0: [153 132 119 110 121 142 113 140 125 147 117 130  91 157 168 112 136 118
 108  84 113 138 157 115 105  90 103 120  86 161 137 103 129 156  99 152
 146 161 129 109 151 150 141 138 166 138 140 100 168 132 125 147 129 113
 108 110 101 129 145]
1: [122  73 127 108 152 142 119 188  72 180 132  84 161 105 116  77 106 181
 156 118 100 180 139 188 165  88 108  79 138 156 177 146  80  77 104  99
 162 136  88 142  75 180 145  51 144 179 106 163 149  75 186 168 181 166
 172 165 154  84 129]
2: [ 76 133  87 183 104 100 175 112 156  79 169 168 124  93 107 158  95 134
 149 158 161  99  86 110 137 176 173 123 133 118 140 161 116 127 138 122
  88 129 162 144 150  98  97 151  79 123 135 161  87 146  98  90 118 123
 153 146 172 166 132]
3: [ 92  88  93 169 144  70 144 178  78 164 165 106 156  79 113  75  87 207
 175 108 126 195 106 187 169  90 119  75 121 177 172 181  58  63 124  97
 131 148 120 168  75 140 101  61  71 189  95 169 136  96 179 134 189 175
 178 152 181 118 131]
4: [155 135 135 145 127 136 129 127 149 126 109 120 124 139 127 117 139 108
 122 113 134  90 145 121  78 156 131 107 125 135 111 115 120 138 131 140
 141 144 134 110 147 127 194 120 148 123 122  97 147 123 121 144 121 115
 123 127 119 118 140]
5: [160 154 169 100 131 155  95 102 146 116  86 130 144 160 153 149 161 102
  98 121 111 104 164 113  90 142 117 155 132 108  95  90 177 158 139 159
 142 127 131 110 144 148 167 148 121 101  87  85 140 136 114 132  89 110
  81  81  82 122 132]
6: [107 136 109 163 133 112 143 126 122 109 169 125 138  85 121 148 107 149
 158 146 142 124  98 136 142 108 131 126 151 133 137 151 109 113 145  93
 112 107 138 147 117 114 101 129 109 117 141 153  90 135 147 111 135 143
 148 130 160 134 125]
7: [195 193 209  69 118 167  86  61 164 105  50 140 135 187 162 169 197  51
  51 102 136  82 172  77  67 155  97 196 132  78  57  64 204 195 152 174
 136  76 127  71 172 125 166 171 149  54  99  47 129 166 101 127  73  94
  42  57  51 120 116]
8: [ 78 102  77 160  96 113 172 154 139 117 166 154 112 100 122 112  76 158
 142 144 153 163 112 128 173 106 149  97  96 172 163 170  84 112  80 146
 117 183 149 147 107 116  96 122 117 172 168 173 128 121 103 112 161 128
 167 180 179 158 144]
9: [139 129 153 112 132 140 110 108 127 126 108 125 139 141 122 152 149 113
 130 138 126 106 141 121 119 141 133 155 137  99 104 123 165 151 134 147
 138 105 117 121 135 132 127 140 152  97  86  97 134 127 110 134 105 140
 103 103 110 118 102]
10: [148  88 140  58 134 149 110 178  98 174  92  98 118 167 146  66 128 134
  85  85  93 183 176 154 190  87  65 124  96 174 176 103 108 115  59 172
 176 164  89 150  78 152 125  84 205 175 160 126 182  86 142 168 179 135
 109 167 109 106 115]
11: [128 111 107 103 132 140 109 148 111 139 138 131 111 133 167 117 128 129
 141 103 106 139 140 137 133  93 119 120  95 166 141 114 117 125 101 135
 146 150 122 137 127 142 124 123 142 133 122 121 142 114 127 144 145 128
 119 122 122 119 132]
12: [138 176 141 120  74  81 147  88 191  99  69 148 111 180 137 102 146  55
  62 144 143 155 145  81 137 124 133 160  96 101  78 121 152 149 137 224
 103  99 180 115 113  76 126 155 143 131 102 104 130 178  63  89 145 119
 102 104 102 169 124]
13: [ 64 129  96 179 105 100 176 100 156  73 188 172 140  73  80 171  93 137
 160 195 178 101  70 108 149 186 188 133 167 106 119 185 130 107 157  90
  78 114 155 136 137 104  84 157  68 113 163 180  68 152  92  73 106 126
 165 153 186 163 131]
14: [168 155 188  92 121 151 106  98 136 121 104 114 128 153 152 163 159 127
  80 114 143 121 145 112 119 103  93 171 110 111  98 100 158 175 124 130
 129 126 123 120 129 103 119 142 137  91 166  96 133 139 116 130  86 108
  81 141  84 128 115]
15: [178 152 187  97 176 176  60  67 142 121  62 111 192 184  99 168 212  73
 120 122 105  17 163  98  58 208 135 192 199  43  81  65 229 184 187 137
 148  10 102 137 204 129 175 176 119  51  77  63 115 141 128 148  34 126
  40  37  53  87  82]
16: [ 72 127 116 175 117  98 164  82 148  87 168 147 174  87  35 175 104 136
 162 201 182  83  63 115 155 220 209 162 173  47 118 180 161 132 174  84
  76 101 130 154 100  85  68 165  74 102 170 167  63 147  78  75  76 151
 153 161 169 146  80]
17: [134 115 125 120 142 140 116 151  99 159 126 111 134 125 123 101 129 145
 133 101 111 156 139 150 150  96 109 110 130 138 144 135 120 117 116 111
 146 121 107 137 112 167 129 105 142 145 117 139 145 105 153 153 145 150
 134 133 124 107 124]
18: [ 94  73 109 141 173 106 129 169  73 178 150 105 175  94  75  85 105 179
 179 127 104 137 112 181 152 158 121 109 161 127 177 166  97  72 110  72
 144 165  82 181  68 165 127  82  80 155 114 164 140  80 173 151 156 187
 162 143 166  98  99]
19: [127  73 114 114 205 169  85 175  67 190 124  64 183 135  72  60 136 167
 184  94  52 113 158 189 149 142 103 103 154 128 163 123 108  95 114 109
 188 142  59 196  82 192 169  81 144 158  68 135 159  57 179 179 144 190
 119 105 121  61  81]
20: [ 91 145 116 160  79  78 180  71 186  63 164 188 115  93 104 196  98 116
 115 189 206 112  71  78 147 178 193 150 131  77  86 179 149 148 171 123
  61 118 165 100 148  91  66 177  93 102 168 161  68 183  46  66  89  92
 153 161 159 185 145]
21: [123  85 124 117 183 147 114 158  82 173 122  87 170 127  77  87 135 146
 159 110  91 119 136 166 142 156 103 132 154 111 170 136 116 102  98  92
 160 132  75 183  80 168 136  99 121 137 125 138 141  79 169 171 133 184
 123 137 133  87  71]
22: [202 105 193  37 178 222  54 170  77 196  68  55 126 199 178 107 181 137
  81  38  65 150 194 157 129  59  30 140 103 166 169  40 132 165  60 156
 198 115  59 145 134 154 156  79 206 127 143  95 178  72 192 206 126 124
  73 151  67  60  94]
23: [ 94 127 106 151 112 115 162 132 131 107 159 153 114  93 129 141  93 136
 136 141 155 155 102 131 176 118 144  99 141 137 133 163  98 104 135 116
 106 112 149 113 139 138  94 118 117 153 154 180  97 127 135 115 144 112
 172 176 159 149 154]
24: [140 165 102 139  82 108 142 110 161 109 133 175  64 147 172 137 132  89
  92  97 147 131 131  82  98 114 140 110  83 147 101 113 127 158 135 155
 108 154 167  77 184 116 140 177 132 133 159 106 143 169  94 110 121  77
 123 114 103 170 179]
25: [ 98  92 129 115 122 127 139 150 114 135 141 121 131 107  87 121 100 156
 135 169 138 177 116 149 201 112 141 127 135 132 160 163 119 110 104 124
 123 126 110 148  86 137  67 108 143 160 160 179 117 107 116 129 139 146
 165 188 159 130 115]
26: [101 175  95 185  56  50 198  93 186  70 155 179  70 118 175 140  98 122
  94 141 192 179  99  81 157  81 154 120  76 156  91 169 105 143 144 187
  64 110 207 104 153  55  57 165 108 153 139 141  99 187  80  63 156  82
 140 139 152 207 165]
27: [145 132 133 119 130 156 107 141 114 140 113 114 124 138 135 115 139 107
 123 120 106 136 140 126 117 102 115 117 137 138 131 111 130 131 147 129
 138 139 118 118 125 130 160 113 150 119 136 124 144 128 144 136 139 141
 125 113 134 107 130]
28: [156 131 187 108 137 156 116 132 115 146  92  96 175 135 136 121 156 123
 109 156 117 128 148 153 106 118 103 144 156 107 120 114 135 113 135 125
 135 153 106 130  91 123 177  91 113 114 101 108 138 111 168 145 135 149
 119 115 129 102 110]
29: [131 133 120 115  97  89 136 137 126 131 131 167 115 134 163 111 109 135
 107 110 138 175 136 124 142  98 116 110  91 159 114 140 112 117  98 140
 127 152 153  93 119 128 118 129 121 152 125 121 152 140 116 121 162 115
 132 123 121 150 173]
30: [148 139 154 131 135 124 121 113 138 129 119 121 119 147 132 137 150 110
 116 145 122 109 131 121  96 134 128 147 138 105 114 121 146 151 138 135
 112 148 118 126 128 136 142 142 128 100 113 100 135 138 125 120 114 129
 111 106 115 130 120]
31: [187 186 192  93 115 164 105  68 171  98  68 137 137 171 154 174 182  67
  67 123 141  77 155  84  60 161 119 187 135  72  72  75 190 185 154 150
 122  92 137  88 158  99 173 167 136  63 133  64 121 163 102 123  72  96
  65  81  74 127 121]
32: [112 124 115 138 116 124 132 127 126 122 137 148 139 103 122 140 120 138
 143 133 146 143 113 131 129 144 152 122 132 124 126 137 129 125 137  94
 120 121 133 113 129 146 129 138  88 130 128 139 113 129 122 131 130 129
 142 127 140 129 137]
33: [149 114 145 102 156 157 105 150 107 163 104 104 156 154 128  95 142 135
 124  98  96 120 154 144 106 137  95 130 127 138 143 100 128 124  98 125
 164 155  98 133 102 142 172 110 137 129 123 112 160 105 152 155 139 145
 111 109 114 100 114]

[172 170 124 121  84  96 127 116 158 131 112 163  51 172 216 117 142  95
  59  55 141 176 155  83 109  53 106 115  49 172  90 100 120 176 134 194
 111 149 169  75 176 116 112 159 172 143 155  85 160 179 102 114 139  73
  97  94  89 168 184] 24 0
[157 173 167 117 124 162 116  71 163  97  96 143 153 158 128 165 170  90
  84 108 146  78 143  81  80 170 125 166 145  79  67  95 186 178 147 141
 122  91 135 103 170 121 154 175  78  88 126  91 115 159  97 118  62  96
  76  89  92 130 120] 31 5
[100 147 107 136  67  92 177 101 175  87 125 181 124 134 116 129 106 100
 100 161 173 153 120  90 156 148 166 137 118 111 109 157 139 143 115 162
  90 123 172 114 124  79  87 181  95 149 160 142 112 165  61  92 133 117
 137 150 139 178 138] 2 20
[155 155 136 140 129 134 121 111 144 124 121 128 105 151 149 143 148 108
 115 111 115  98 136 107  92 131 119 136 119 120 121 103 142 164 150 131
 121 127 135 106 178  94 134 148 149 103 129 103 139 152 141 116  98 122
 108  97 114 136 134] 30 4
[ 83  93 109 154 131 118 152 146 117 131 169 114 138  90  62 122  97 182
 167 184 137 149 101 157 173 138 160 118 150 122 162 177 121 102 121  93
 118 150 106 162  74 142  94 118 111 151 168 177 115 102 125 124 133 158
 165 173 172 127 107] 25 6
[ 90 130  98 153  92 107 172 118 154 100 147 166 127 109 113 138  95 132
 134 163 164 148 100 111 152 140 167 122 123 122 134 161 118 136 120 130
  94 124 157 126 132 101  87 152  85 145 154 165 100 149  94  99 132 124
 161 158 158 164 138] 2 23
[149 177 102 138  75 103 152 105 183  96 127 179  60 159 189 140 128  84
  80 101 164 111 139  74  72 116 119 114  56 162  92 112 122 178  98 175
 124 165 188  67 183  93 179 176 135 119 164  82 155 173  72 118 116  57
 113 135  99 179 185] 24 0
[144 171  67 140  43  66 167 122 186  96 142 210   3 160 228 118 111  72
  51  66 174 145 144  60  89  91 137  74  17 201 100 109  93 164  90 204
 107 194 205  43 213 125 158 177 169 159 180  96 168 186  47 112 148  14
 132 155  91 205 242] 24 26
[152 109 140  97 160 147 103 156  93 171 109  98 149 146 131 101 142 146
 136 105  97 128 152 155 111 112  92 140 122 141 153 105 131 129  93 116
 166 144  94 142 100 143 150 108 148 122 123 109 160  99 159 168 138 158
 112 109 110  97 106] 33 17
[157 153 186 123 153 145 103  90 135 123 104 104 163 145 106 165 172 105
 130 161 121  75 128 127  82 177 128 188 174  63 107 109 179 156 167 107
 118  88 108 125 139 115 149 147 134  64  82  90 114 131 143 126  81 153
  99  84 108 107  82] 9 30
[115 136  85 145  89 119 152 134 156  98 155 168  74 126 165 132 107 109
 115 116 143 129 122 102 122 112 137  96  90 175 127 130 105 133 109 155
 115 172 169  95 163 123 134 149 137 136 160 131 135 150  93 108 138  86
 139 140 144 167 176] 24 29
[143 185 130 173 126 114 139  81 163 105 122 124 126 138 113 143 153  75
 112 139 134  95 111  93  97 141 136 150 157  77  91 108 157 159 200 129
  95  88 142 128 167  70 149 159 124  96 135 118 103 167 131  97 103 125
 122  98 119 140 119] 30 9
[103 207 121 203 102  83 183  32 203  36 155 173 131 102  96 209 139  64
 117 186 191  53  65  64 113 208 190 175 194  33  41 143 187 144 225 115
  53  26 178 103 197  64 100 219  81  70 139 134  38 202  79  53  73  90
 134 102 131 180 130] 20 16
[122 116 122 124 127 134 134 138 116 136 130 135 150 104 122 130 115 146
 142 138 139 145 117 143 126 128 133 116 139 134 132 136 123 116 125  94
 132 140 128 124 109 135 137 116  86 132 139 133 121 124 138 133 137 134
 148 135 147 121 138] 32 6
[117  94 106 122 143 130 116 165  91 163 135 116 150 108 108  99 109 171
 165 115 114 154 129 165 142 120 122 103 125 150 161 137 104 106 105  95
 150 155 105 151  89 165 129  94 107 151 118 138 143  97 157 154 156 162
 146 133 140 105 122] 17 18
[151 122 179 103 164 171  85 114 118 138  80  90 176 154 111 139 169 121
 129 135  95  90 161 131 108 150 126 166 150  82 117  97 178 139 151 158
 160  93  95 150 129 155 140 122 154  98  27  99 137 111 128 139  97 152
  83  80  99  90  74] 9 5
[112 146 124 140 120 104 129  89 150  92 163 164 123 115 125 185 137 107
 152 167 160  90  83 104 103 163 168 148 152  94  95 145 150 145 160  82
  90  82 146 117 154  78 104 183  89  85 161 133  85 161  95  91  92 120
 133 122 141 146 124] 2 13
[124 130  99 120 117 135 127 138 124 125 147 147 104 126 158 128 117 126
 130 106 120 134 131 121 128 106 125 109 105 159 137 120 109 132 118 127
 130 153 140 119 150 131 122 136 129 135 141 130 134 135 132 126 135 116
 130 122 130 141 152] 11 29
[182 125 195  82 168 179  75 142  90 170  78  55 145 176 141 109 181 120
 118 120  74 131 181 151 118  81  72 174 133 119 144  86 159 163 113 158
 165 125  70 147  86 136 145  98 218  97  81  85 172  95 176 175 124 179
  72  81  92  73  64] 33 22
[138 106 151 115 172 149  84 142  85 160 117  77 171 126 101 122 149 157
 170 132  87 123 145 168 128 124 109 159 148 112 145 115 150 134 125 103
 155 118  91 168  88 155 125 114 140 107  88 107 145  92 158 162 115 186
 102  95 108  85  72] 21 33
[182 150 164 110 134 182  96 130 136 153  84 101 106 185 163 111 173 100
  85  93  94 124 178 116  83  90  75 138  99 148 109  77 145 174 105 169
 157 159 117 109 143 124 196 127 163 106 115  77 178 124 146 157 124 118
  80  93  90 109 129] 0 5
[ 94 142 104 167 141  65 149  98 140 100 148 135 143 106 113 151 121 137
 160 151 134  88  88 121 117 201 159 167 140  79 128 149 130  94 185 125
  93  80 159 165 157  93  80 143 102 124  68 142  83 152 129  82 107 135
 136 107 139 154 105] 2 6
[153 147 132 119  96 133 141 122 167 105 108 162 114 142 168 134 128 110
  76 115 147 128 145 100  85 110 135 108 110 151 108 108 132 139 115 160
 124 182 168 100 130 123 189 137 107 131 186 110 141 153  85 119 124  68
 120 134 119 151 185] 24 4
